In the rows, zero is written as 128.
T: rows in 4 groups, each row roughly a mix of its group's directions (one row in no group):
T (133 x 10):
[[110 163 119 162 201 149 146  93 123 145]
 [ 97  83 187 143 120 117  84 133 131  88]
 [135 158 124 183 106 147 162 156 148 186]
 [180 164 120 121 153 153 115  77 115  82]
 [191 158 110 162 124 120 135  71 110 107]
 [124 170 124 155 124 127 149  80 176 182]
 [ 83 154 205 140 135 152 152 142 112 126]
 [133 148 179  94 108 173 135  96 130  75]
 [172  98  48 137 114 136 148 106 126 123]
 [181  83 103 162 133 155 154 141 115  81]
 [152 128 188 135 169  95  93 146 125  83]
 [133 109 126 148 153 101 212  95 114 117]
 [ 89  89 119 146 180  77 116  95 109 142]
 [103 161 129 164 157 119 119 151 196 165]
 [192 105 109 117 101 164 172 135 114  93]
 [103 120 145 149 165 102 179 129 195 131]
 [122 143 181 180 122  78 119  92 148 107]
 [ 86 154 119 136 127 161 114 136 160  53]
 [141 108  92 138 124  92 169  76 161 170]
 [160 133  75 131 114 159 118 169 144  69]
 [108 141  57 144  98 139 151 133 167 167]
 [171 118 204 174 145 124 120 134 109 131]
 [106 113 174 143 167 109 108 129  68 169]
 [133 118  67 113 120  91  60 137 122 147]
 [103 164 129 136  82 168 125 192 106 113]
 [154 113  66 130 147 116 106 181 142  86]
 [112 146 196 132 139 110  79 113 153 168]
 [136 137 146 142 111 118 163 172 204 104]
 [139 131 176 172  64 124 141 109 160 109]
 [112 137 175 169 148  79 184 117 140 139]
 [178 105 144 129  49 126 137 150 119 146]
 [131 110 102 195 106  82 150 162 153 114]
 [113  69  94 106  80 107 141 175 130 127]
 [153 105 173 116  77 108  96 166  88 115]
 [103 176  97 122 176 122 158 155 172 154]
 [ 98 139  71 136 163  92  87 114 157 159]
 [105 126 173  96 146  96  87 120 140 189]
 [129  73  69 127 125  75 110 129 105 110]
 [157 134 183 145  78 112 115 136 153 179]
 [169 100 117 192  87 112 159 157 125 117]
 [142 122 133  76 148 138 165 118  73 179]
 [119 150 151  61 146 166  83 123  98 112]
 [144 164 139  56 161 164 127  93 131 122]
 [111 172 141  77 173 141 124  72 133 136]
 [136 148 164 137 183 122  78  84 132 163]
 [ 85 114 119 105 142 103 149 172 182 170]
 [ 88 160 134 114 148 134  74  74 152  99]
 [120 154 103 174 180 139 115  71 100 134]
 [ 84 115 129 195  97 133 107 176 116 133]
 [155 169 165  71 149 162 141  92 142 139]
 [131 166  76 107  74 123 164 144 164 131]
 [102 155 183 138 112  92 177 155  97 148]
 [172 160 131 127 135 143 173  96 188 152]
 [161 151  76 100 143  80 132 121 162 168]
 [124 164 135 157 175 120 120 111 199 152]
 [132 192 138 128  92 171 130  88 167 133]
 [140 111  96 108 114 132  54 179 110 119]
 [166 109 133 148 117  94 173 135  95 190]
 [101 141  62 118 159  96 113 144 143  78]
 [137 117  96 141 135  97  81 112 121 202]
 [180 118 106 116 177 123  89 111  99  83]
 [167 112 159 109 151  93 155 117  67  94]
 [125 191 172 146 123 135 134 137 139 191]
 [110  48 149  85 116  99 108 137 133 136]
 [ 99 186 130  79 155  94 148 108 122  93]
 [158 102  75 145 186  85 114 141 145 122]
 [ 62 113 149  99 111  77 123 136 135 169]
 [173 132 119 159 103 162 145 177 141  75]
 [136 133 109  96 146 149  68 116  61 133]
 [107 132  50 150 140 158  95 146 155 110]
 [117 125 129 134 107 142  60 174 146  77]
 [ 87 142  79  82 158 162 128  87 120 146]
 [108 162 145 172 133 173 162 116 168 171]
 [ 77 147 102 131 107 177  81 167 113 121]
 [134 174 134 131 115 146 151 149 128 211]
 [148  79 114  98  76  96 139 148  96 164]
 [117 132 153 102  94 163  64 114 132 177]
 [ 63 106 176 144 117 107  92 142 160 121]
 [ 82 126 170 101 155  88 114  93  98 164]
 [130 178 122  69 182 149  96 132 139 130]
 [165 166 134  98 138 187 130 147 139  76]
 [147 111  77 108 181 144 144 110 119  72]
 [163 142 148 123 138 128 210  93 118 152]
 [166 153 197 165 159 106 148 133 110 138]
 [140 130 138 111  94 133 107  59  99 180]
 [127 147 175 113  99 151 140  57 105 152]
 [158 141 117 117  98 101 169 111  88 192]
 [149 145 101 162 187 159 130 134  73 149]
 [ 89 110 137 109 139  59 154 142 129 178]
 [ 90 125  57 104 170 125 102 118 121  99]
 [112 154 140 171 159 130 195 155 101 102]
 [ 70 125 134  82 170 129 144 139 144 178]
 [ 86  99 172 119  84  77 133 121  94 115]
 [179 122 117 128 141 194 104 146 130  81]
 [110 122  93 153  86 115 168 158  79 166]
 [ 78 115 164 129 107 139 111 166 180  90]
 [112 125 143 138 170 107 132 127 215 136]
 [140 105  97 132 134  91  90  97 129 199]
 [167 190  78 166 144 141 141 105 118 123]
 [113 131 128 108 138 201  71 151 154 123]
 [107 142  75 112 168 191 148  98 132 122]
 [157 101  98 102  82  71 147 116 128 167]
 [134  87  95 107 121 117 118 162  71 179]
 [158 124  89 104  66 142 161  85 112 113]
 [131 111 142 142  68 131 174 114 119 190]
 [ 96 117 167  91 144  86 123  88  92 167]
 [ 95 106 171 126 163 113  70 166 132 156]
 [128 105 131 104 137 182 107 180 125 184]
 [105 139 124  95 128  84 156  94 191 157]
 [ 72 114 168 120  79 130 155 144 155 166]
 [111 139 113 181 192 154 144 113  93 151]
 [ 79 141  59 124 168 149 149 105 137 123]
 [101 111 155 143 143 157  55 118 113 171]
 [153 146 175  78 128 144 194 123 135 133]
 [120 159 194 180 133 122 118 169 149 113]
 [ 95 128 139 173 184  98 146 175 146 149]
 [185 108 123 150  67  98 158 150 141 115]
 [131 115 207 145 133 118  97 119 109  79]
 [ 69 133 123 114  86 136 125 128 124  58]
 [119  78 175 148 127  80 112 114  90 161]
 [127 125  95 167 125 169 112 126 166  61]
 [ 94 140 164  90 180 172 158 138 111 151]
 [ 57 136 137 122  85 165 109 159 142 104]
 [ 76 129 110 145 155 142  56 155 140 112]
 [ 62 131 152 134 175 175 102 139 114 121]
 [ 98 102 163 118 145 150 194 141 103 168]
 [183 108 155 184 140 143 122 141 135 178]
 [154 139 165 157 100 113 181 144  79 158]
 [142 151 174 158 107  93 180 136  91 159]
 [ 99  92  76 126 120 176 109 157 157  93]
 [ 82 170 165 145 120 172 108 156 153  92]
 [ 93  86 138  93 179 103 130 165 123  89]
 [104 127 199 167 137  89 121 122 130 168]]

the one row of each list that fits no group (the others fit one group, some only roughly):
  * z687: [143 111  66 119  80 174 162 124 109 137]
  * z885: [115 111 161  86 140 165 115 129  56 148]
  * z753: [ 75  99 174  94 121 144 152  92  96 149]
  * z697: [159 162  46 108 115 129 131 127 144 100]
  * z179: [ 97 102 166  65  82 110 152 118 136 144]
  * z345: [107 145 196 102 123 154 123  97 180 119]
  * z237: [122 212 162 154 132 118 123  97 152 131]
  * z247: [117 149 109  91 137  98  91  72 173 152]
  * z168: [ 83 101 170 184 135 141 124 158  86 134]
  * z895: [148 132 110 135 103  76 156 139 202 133]
  * z231: [136 123 190  91 144 137 110  62 128 111]
  * z581: [121 183 143 113 128 123  63 136 176 148]
  * z249: [ 98 133 199 121 111 149 151 112  73 134]
  z697
  * z916: [ 94  89 142 112 109 110  67  86 154 105]
  * z357: [139 111 146 149 108 177 152 186  99  86]
  * z202: [ 69  74 146 115 114 140 117 137  80 153]
  * z158: [ 90 128 148 117 111  99 165  98 200 134]
  * z856: [ 91 113 126 119 167 156 180  88  82 129]
  * z745: [113 125 139 165 183  90 117 139 104 187]
  * z196: [103 125 168 113 167 158 121 140 182 178]
  * z154: [168 144 118  92 172 118  85  74 144 112]
  * z741: [113 111 179 160 110 164 151 176 141  86]
  * z79: [144 161 181 132  74 107 121 173 157 129]
  z196
  * z615: [142 123 135 143 156 111 193  90  79  99]
  * z160: [ 86 120 120 154  93 107 168 168 122 183]
  * z549: [ 71 106 120 107 123 174 116 177 145  93]
  * z415: [143 155  94 117  86 139 177 168 135  80]
  * z958: [119  96 154  74  67 154 120 137 116  94]
  * z936: [ 53 149 104 131 152 128 149 148  99  88]
  * z704: [179 108  90 120 140 127 107 136  61  98]
  * z452: [142 135 124 100 114  77 115 126 112  49]
  * z829: [141 189  68  98 131 169 147 126 129 128]
  * z37: [135 129  97 153 170  91  80 129 157 178]
  * z516: [ 84 113  72 150  92 131  94 139 134 173]
  z452
  * z921: [135  57  71 136 103 122 110 112 147 150]
  * z45: [127 122 180  87 185 152 134 114 173 130]
  * z861: [101 134 131 131 111 140  75 189  96 170]
  * z580: [206 163  97 126 136 101 139  94 118 136]
  * z984: [135 174 156 182 121 158 166 144 172 130]
  * z659: [114 168 126 171 168 110 163 112 175 163]
  * z302: [129 161  79 114  99 130  71 173 153 116]
  * z595: [145 110 172 142  89 143 173 182 146 100]
  * z696: [ 87 115 171 134 129 133 117 190  76 129]
  * z547: [162 135 213 100 132 142 140 131 106 107]
  z45
  * z119: [ 51 166 165 117 113 123 130 159 145 138]
  * z10: [132 119 171 168 120 187 117 167 111  89]
  * z282: [ 98 128 110  51 133 120  93 161 137 156]
  * z30: [148  88 125 101  86 172 144 184 121 102]
  * z954: [168 111 131 161  76 109 131  77  91 107]
  * z54: [158 121 160  50 141 128  97 110  96 128]
  * z433: [ 83 126 112 143 194 145 143 158 125 175]
  * z673: [106 135 170 132 174 139 158 156 167  75]
  * z498: [108 150 169 173 152 175 133 103 128  79]
  * z428: [143 142  64 131 115 124  81 132 170 171]
  z30
  * z16: [105 101 127 147 110 190 103 168  79 121]
  * z223: [103 123  93 145  84 126 163 199 133 134]
  * z462: [148 191 123 141 103 111 175  99 104 166]
  * z541: [156 123  87 119 137  93 167 170 152 181]
  * z397: [ 93 198 169 138 135 146 127 155 157 103]
  * z344: [132  91 170 172 188 108 115 145 158 117]
  * z517: [121 100 170 129  73 150  95 123 104  76]
  * z32: [155  84 149  84 134 122  97  74  90 123]
  * z877: [154  87 123  59 113 108 118 104  84 134]
  * z334: [136 139 192 124 150 162 118 125 189 155]
  * z939: [156 120  99 143 155  89 100  67 169 139]
  * z9: [122  95 136  88  56  88 107 125 147 118]
  * z130: [175 151  99 153 179 125 118 114  73 110]
  * z571: [124  79 131  74  64 139 124 137 111 102]
  z334
  * z78: [161 126 110 203 127 147 116 172 116  98]
  * z535: [146  79 183 143 111 145  74 130 108 102]
  * z227: [145 173  65 144  94 155 162 149 110 113]
  * z447: [188  90  99 148 125 151  90 153 132  88]
  * z801: [ 96  73 112 140 150 138 108 163 153  71]
  * z497: [106 161 135 150 101 125 170 105 198 107]
  * z197: [128 146  90 170 134 131  51 135 131  97]
  * z790: [ 72  68 114 158 108 110  99 151 124 152]
  * z125: [133 112 154 144 193 164 103 166 153  96]
  * z280: [129 160 109 124 154 144  44 150 133 106]
  * z502: [ 90 104 112 162  80 164 136 166  84 130]
  * z177: [164 105 177 177  91 143 126 125  91 100]
  * z118: [162 148  92 210 152 126 132 112 125 120]
  * z353: [103 130 173 172 174 146 161 140 102  88]
  z497
  * z102: [119 108 128 112 147 124  59 195 122 115]
  * z737: [158 122 109 148 152 122 127 133  44  96]
  * z430: [166 131 121  79  92 188 141 146 111  97]
  * z113: [134 150 106 139 137 152  58 107  89  84]
  * z656: [150  58 121  91 109 105 157  85 118 125]
  * z707: [ 84  81 136  80 108 140 108 162  90 147]
  * z521: [177 165 121 177 133 139 177 127 110  89]
  * z890: [ 71 113  64 143 173 136 106 122 130 121]
  * z77: [100  92 168 122  72 147 100 157 129  87]
  * z520: [103 166  97  60 121  98 125  99 154 148]
  * z848: [150 121 111 119 122  52 183 138 131 155]
  z848
  * z329: [103 133 138 104 113 134 134 146  65 196]
  * z663: [132 141 134 168 195  98 121  88 150 162]
  * z667: [108 122 169 128 135 146 141 178  68  86]
  * z763: [156 166  72  83 128 107 165 103 107 143]
  * z288: [185 116 115 100 133 162 149 152  78 166]
  * z919: [134 116 100  75 133  92 148 122 119 198]
  * z485: [ 72 139 172  66 153 151 129 115 135 122]
  * z472: [148 184  99 163 170 133  80 131 151 146]
  * z903: [138 160 158 149 146 116  85  72 173 105]
  * z821: [136 141 128  99  59 167 151 111 155  87]
  z329
